500 stands for zero in the data rows.
Some points, each followed by its number:
(520 542 668 463 455 406 367 450 462 474 440 400) 0
(533 535 457 489 565 661 639 463 432 490 389 558) 1
(470 459 497 499 492 459 438 443 445 470 477 475) 2
(339 616 592 388 467 303 366 499 336 393 628 589) 3
(635 368 505 514 567 544 556 523 454 553 505 467) 4
(599 549 614 722 496 646 537 415 408 391 579 409) 5
(328 322 370 646 551 499 532 368 468 404 367 561) 6
(736 767 661 550 461 416 364 446 508 454 458 474) 7
(472 419 474 354 401 520 534 451 458 676 742 609) 8
(468 474 456 509 442 521 574 546 462 576 416 411) 9
(436 486 463 444 388 415 340 394 385 589 608 637) 10
(529 458 520 471 569 657 635 469 505 528 531 462) 11
(418 481 402 634 651 983 458 474 643 603 469 403) 12
(362 355 419 484 498 558 504 583 630 437 483 435) 13
(478 456 489 606 660 555 534 504 449 475 397 412) 14
(805 764 677 613 470 488 394 532 400 396 464 426) 15
(418 413 405 371 432 428 431 514 458 527 573 647) 16
(477 375 411 422 434 511 615 627 527 513 483 466) 17
(486 579 570 490 428 440 463 458 419 430 517 509) 18
(524 472 457 370 481 477 415 480 527 574 620 524) 19
(467 466 442 498 528 511 423 418 427 470 445 484) 20
(481 420 423 389 506 716 686 465 438 480 489 458) 21
(665 452 456 559 374 451 331 483 455 397 343 444) 22
(444 431 452 431 617 601 608 609 454 509 496 471) 23
(478 455 501 537 567 498 488 457 449 480 462 464) 24
(488 663 480 541 666 524 434 354 473 369 439 418) 25
(416 416 402 376 384 464 571 775 651 472 475 434) 26
(553 517 323 452 372 295 486 734 708 509 441 571) 27
Which two points above are nearest to each new point, looking only along the 3 directions in which the numbered points spread most? Their numbers follow each, nearest first.
(561 411 365 413 435 503 480 560 546 568 728 720) 16 19
(478 464 615 735 551 414 413 442 451 491 465 451) 25 0
(549 421 255 439 478 685 444 405 477 570 518 541) 6 23
(437 540 483 517 473 511 499 402 478 479 417 405) 24 20
(415 446 371 418 393 379 436 438 515 686 640 510) 16 8
(475 430 426 412 532 603 614 542 503 481 443 452) 23 13
(447 418 426 424 421 416 563 739 677 502 457 470) 26 27
(464 420 455 398 407 338 446 509 586 733 634 666) 16 8
(438 513 589 433 396 520 581 460 580 439 594 488) 2 19
(445 444 497 507 493 416 460 417 448 451 466 482) 2 20
(562 590 631 571 591 519 555 422 483 454 482 457) 25 5
(457 409 422 395 455 487 622 687 576 501 465 446) 17 26
(459 377 471 422 363 480 460 461 529 622 611 673) 16 8
